rotation steps, each row followed by its count of steps
The counts run from 0 to 628.
[166 120 135 148 134  68 153 157 116 153 150 103 133  59  40 144 114 113
 157 137 124 140 126 100 166 152 142 141 127 121 153  76 119 120 193  94
 155 138 132 124 167 124 138 136 115 132 129 123 127 106  99 148 162 149
 104 134 153 100 166 111 144 125 148 118 137] | 387
[156 122 148 111 124 100 131 160 152 114 145 134 122 115 100 143 114 125
 157 145  81 191  54 151 142 132 152 137  96 106 138  96 166 122 108 103
 113 133 128 145 124 104 152 157  90  86 149 128 154 112 189 142 153 150
 105 133 162 124 115 158 144  96 157 111 142] | 506
[148 161 138 130 139 168 118 162 127 122 129 145 132 133 144  89 181 124
 127 140 109 151 112 142 105 146 152 140 120 118 137 145 139 111  43 152
 112 113 129 122 148  95 141 118 121  94 122 125 124 109 149 174  95 178
  82 114 135 112 118 220 167 110 158 124 125] | 413
[168 136  94 150 127 111 107 150 140 178 114 132 177 107  80 147 165 104
 154 133 140 129 111 122  87 127  96 109 120  77 108 156 121 118 119 136
  93  81 105  89  97 135 141 161 101 144  94 135 121  91 150 141 128 199
 120 114 102 103 140 109 140 118 152 162 160] | 237
[160 128 139 121 138 105 115 159 123 148 133 158 123 101  49 145 129 174
 130  95  96 131  91 117 120 161 166  87 168 149 146 125 170 164  90 143
 100 117 140 111 154  95 139 126 127  81 122 151 150 113 165 148 127 141
 117 136 142  86 123 168 144  73 146 126  91] | 416
[134 152 119 155 117 131 138 183 107 155 186 113  88 106 110  96 187 137
 121 138 114 141 102 109 140 114 113 138 125 103 142  85 137 127 108 123
 137  94 113 100 158 141 119 127 107 132 132 147 181 175 119 177 139 202
 115 116 130 135 161 112 130 111 150  97 152] | 293
[189 154 121 114  96 111 139 158 121 126 184  90 117 102 138 110 157 135
 109 170 143 139 131 161 131 137 133 171 125 132 148  83 131 143 144 115
 178 148 134 115 100 142 199 157 128  55 150 128 131 132 108 130 117 176
 113  86 135 147 143 144 140 104 120 136 135] | 432
[151 152 109 123 103 116 137 180 132 114 123 106 207 130 107 112 156 100
 157 142  89 122 109 137 153 153 158 123 120  69 119 129 112 159  97 137
 117 143 110 119 138 109 140 158 128  66 175 101 104  77 150 156 107 110
 114 118 150 110 117 142 152 104 146 164 157] | 227
[167 132 105 155  87 133 122 169 109 170 137 102 165  94  75 128 176 118
 139 125 151 109 158 106 103 142  99 117 141 101 122  72 141 156 137 171
 154  98 102 103 122 136 164 171 122 135 124 154 155  99 130 137 105 188
 127  92 134 116 166  91 145 135 120 147 145] | 429
[160 166 121  93 123  67 132 140  99 119 157  93 127 112 149 116 135 140
  99 180 125 132 133 122 117 159 158 142 161 176 155 112 116 105 131  76
 142 146 133 129 127 141 166 121 126  53 123 121 115  93  98 171 101 162
  88 124 142  98 152 167 111 115  92 143 132] | 624
[149 167 107 136 113 144 130 174 148 125 164 128 153 120 159 102 196 109
 132 141 111 144 113 139 121 111 123 134 124  99 155 127 137 155  58 131
 152 120 106  95 156 158 145 148 100  44 135 124 149 129 145 146 112 161
 117 102 133 132  98 165 150  86 171 128 119] | 605
[158 174  83 141 142  94 137 146 147 170 136 129 198  95  90 139 173  85
 156 135 136 124 101 104 135 122 118 135 130  71 172 150 108 132 159 126
 115 119 115  61 157 147 127 164  93 101 110 124  99 139 108 132 139 156
 117 127 112 100 131 123 136 106 180 145 145] | 611
[159  91 132 180 119 129 113 169 130 125 151 149  88  50  83 105 165 164
 127 133 113 164 163 138  97 127 135 133 101 126  90 110 163 138  77 146
 146 109 129 124 136 159 171 121  94 120 118 136 171  99 177 124 118 181
 101 111 121 145 130 143 147 108 149 110 108] | 49
[165 110 112 134  96 116 130 183 103 145 159 126 153 117  77 147 137 130
 141  93 128 132  84 121 120 139 136  93 118  86 135  89 169 179 100 159
 116  84 106 125 118  96 144 186 118 119 132 154 150 114 161 146 122 182
 140 110 149  91 142  90 152  99 140 134 149] | 468
[178 144 136 105  84 102 129 163 118 117 121 109 123 130 145 119 177 166
 131 140  86 151 118 139 176 131 180 160 121 171 148  58 161 115  94 131
 141 158 148 135 134 101 166 136 107  75 165 129 125 117 152 156 111 104
 124 131 161 133 137 177 131 131 108 105 127] | 262
[166 108 137 158 146  71 140 154 120 116 178 128 123  47 104 111 134 138
 121 149 133 180 135 139 117 128 147 170  99 131 143 142 126 127 114  99
 140 125 146 139 153 147 162 104  96  99  89  97 110 101 134 128 158 175
  83 122 119 104 126 135 132 113 169 115 124] | 8
[150 106 139 130 156 100 138 160 112 134 107 151 133 117 105 130 122 125
 157 122 111 150 116 118 181 124 154 149 114 140 136  96 134 135  90 121
 100 132 159 138 161 102 108 130 115  64 124  93 117  66 147 154 117 121
 100 169 147  74 119 193 162 128 180 111  86] | 41
[189 147 132 136 141 104 107 136 107 176 103 143 129 112  74 139 139 170
 143 141 113 118 153 142 196 158 142 129 121 151  99 130 100 131 146 124
  98 141 137  96  97  81 145 139 138 138 166 115  78  90 114 147 116 164
 101 133 156 109 152 155 129 122  89 140 139] | 308
[194 146 123 157 152  96 121 152 140 150 153 149 120  56 115 133 157 154
 123 150 112 164 123 138 121 146 122 146  98 132 164 148 131 100 119 101
 142 113 110  87 148 121 183 127  76 160 107 119 111 147 110 117 161 202
  92  95 133 116 151 108 103 106 122 110 155] | 614
[146 154  90 157  91 110 102 173 143 136 103 123 174 125 164 118 197 129
 144 166 101 169 119 137 111 106 135 125  98 121 125 125 164 130  76 124
 106 115 122 129 121 135 131 138  91  80 134 108 151 100 202 147  93 143
  99 100 134 113 115 121 123 123 116 149 163] | 503
[175 125 131 151 109  85 135 161 115 149 164  99  96 105 128 125 155 145
 130 147 120 179 121 138 185 100 137 176  91 156 149  50 147 125 152  97
 154 145 149 135 123 133 160 144  99 106 148 120 134 138 131 144 145 157
 117 133 151 124 152 125 117 142 129  77 127] | 161
[174 130  92 145 122  70 106 182 160 121 128 151 137  93 153 154 139 147
 125 141  76 153 109 114 134 129 148  99 100 136 124 152 143 147  73 105
 107 131  95 108 122 141 163 147  78  56 141 106 147 111 167 120 123 150
 117 118 141 109  97 106  96  68 105 132 129] | 230
[148 171 100 151  95 127 108 134  98 153 137 113 133 119  92 118 168 159
 121 164 130 135 150 105 148 143 160 109 162 140 101 101 134 143 176 144
 125 176 121 105 108 123 183 141 127 142 183 156 153 125 127 166  82 173
 102 108 136 147 168 122 138 133  81 130 147] | 258
[146 123 117 110 111 103 133 156 129 120 168 150 133 126  66 140 108 126
 147 120 112 135  60 121 152 131 186 130 134  94 134 101 158 160 130 144
 104 149 138 107 140 117 162 177 104  70 158 128 128 110 151 144 145 134
 142 148 131 118 113 166 160  89 184  95 120] | 93
[152 131 105 142 131  98 127 179 161 143 116 152 142  97 163 143 152  93
 160 158 101 145  91 111 143  96 108 137  92  95 155 122 132  98  82 105
  95  97 120 126 146 146  95 142  79  52 110 108 157 115 148 145 123 150
 112 140 125 113  98 145 134  94 179 118 141] | 232
[174 135 130 134 115 127 141 182 113 134 161 106  95 127 156 129 157 130
 126 126 110 147 117 121 165 118 108 129 104 136 156  43 138 158  95 116
 184 120 115 116 141 158 165 173 106  87 130 152 150 133 123 147 128 188
 142 114 176 119 135 112 116 114 122  90  94] | 434
[160 135 141 144 138  99 135 151 134 101 181 114 136  93 109  94 114 134
 125 143 117 189 112 155  98 163 159 137 120 129 132 142 130 170  98 100
 148 150 130 136 137 142 184 148 111  77 120  99 115  82 148 142 135 184
  77  92 151  97 101 144 133  92 126 135 111] | 280
[184 128 120 103 113  99 141 162 109 174 127  88 154 138 127 142 191  92
 140 121 113 119 101 116 167 111 121 145 139 138 174  32 124 138 139 117
 161 115 138  94 150 162 118 157 106  69 109 145 115 120 131 139 135 124
 181 161 145 100 140 147 114 147 158 111 102] | 436
[168 115 125 141  90 116 107 157 133 122 159 120 164  84  57 117 170 149
 117 141 107 132 133 155 109 156 166 123 135 101  85 123 135 165 112 152
 143 150 110  96 100 140 203 149 115  93 162 133 116  94 175 108 115 136
 130 105 111 141 121 125 146  96 135 153 133] | 602
[144 169 126 155 135  76 118 143 118 160  94 121 189 124  88 104 183 118
 144 115  85 140 133 124 156 144 157 107 150 141 121 153  97 142 109 122
  99 145 143  93 151 121  90 117 129 108 135 101  77  83 167 175 113 102
 103 141 134  60 134 134 134 135 140 157 137] | 176
[164 154 105 132  94  95 113 134  97 171 135 107 139 108  52 119 176 172
 133 156 131 117 154 123 154 142 177 127 163 147 103  95 133 127 188 148
 115 157 136  95  99 113 166 141 127 143 169 147 133 114 124 151 103 144
 115 135 127 137 179 137 138 140  97 138 156] | 257
[151 122 109 127 130 151 141 176 117 146 143 135 107  92 114 144 152 111
 138 144 135  90 141  75 127 132  95 119 151 114 146  64 143 121 106 146
 154  92 112  99 168 155 118 145 116  77 108 159 197 122  87 162 114 182
 130 131 138 132 144 164 139 102 155 119  92] | 152
[169 148 125 116 101  97 124 172 102 155 169 113 121 110  58 145 164 153
 109 103  92 101  92 101 158 156 133  79 155 108 142 104 128 153 129 129
 151 109 102  66 132 137 149 145 122 110 135 168 131 164 119 151 141 155
 162 135 137 107 162  95 124  73 128 125 141] | 569
[155 134 114 145 136 105 139 135 107 146 170 155  58  75 114 126 140 168
 115 161 129 132 143  78 158 113 147 140 140 163 135 104 135  90 155 105
 132 146 136  95 165 160 151 111  93 117 133 139 162 148  77 162 126 186
  91 157 122 132 151 155 118 119 140  74 109] | 252
[177 156 111 113 136 131 109 145 128 169  93 160  99 143 131 169 138 140
 146 143  84 119  91  89 169 114 121  98 151 149 148  72 137  89 133 118
 103 122 108  84 147 127 137 147  97 117 139 163 146 142 113 167 120 174
 139 163 169 123 144 169 106 126 107  84 108] | 304
[164 148 130 121  90 101 145 178  83 154 166  87 151 113  91 117 206 134
 123 120 105 127  94 124 154 129 140 151 129  97 169  66 142 124 142 135
 135  91 145 115 141 104 113 129 129 135 129 139 112 156 130 165 136 131
 137 136 125 114 187 125 150 143 159 109 172] | 295
[168 175  85 163 123 124 120 146 124 137 125 147 118 132 166 133 146 150
 139 166 115 154 128  89 165 114 138 140 100 124 135 130 116  98 132 112
  98 148 109  98 141 122 174 146  80 160 162 118 113 129  98 164 109 196
  84 124 154 122 151 113 111 144  91  81 167] | 27
[169 153 130 119 109 113 125  97 130 156 123 100 160 145  75 130 153  92
 154 161 114 158  99 151 156 138 153 150 136 109 108  97  97 106 198 103
 139 188 128  92 111 143 181 169 110 120 155 133  83 102 124 149 122 146
 117 142 148 133 141 166 135 160 146 119 131] | 166
[149 114 130 126  87 139 119 143  98 143  90 117 138 150  90 144 163 124
 135 138 101 125 116  85 137 132 146  89 161 109  80  71 128  90 111 141
  91 111 122 129 147 136 126 148 107 133 110 154 154  69 156 200  99 142
 133 183 143 104 170 162 146 162 121 103 124] | 356
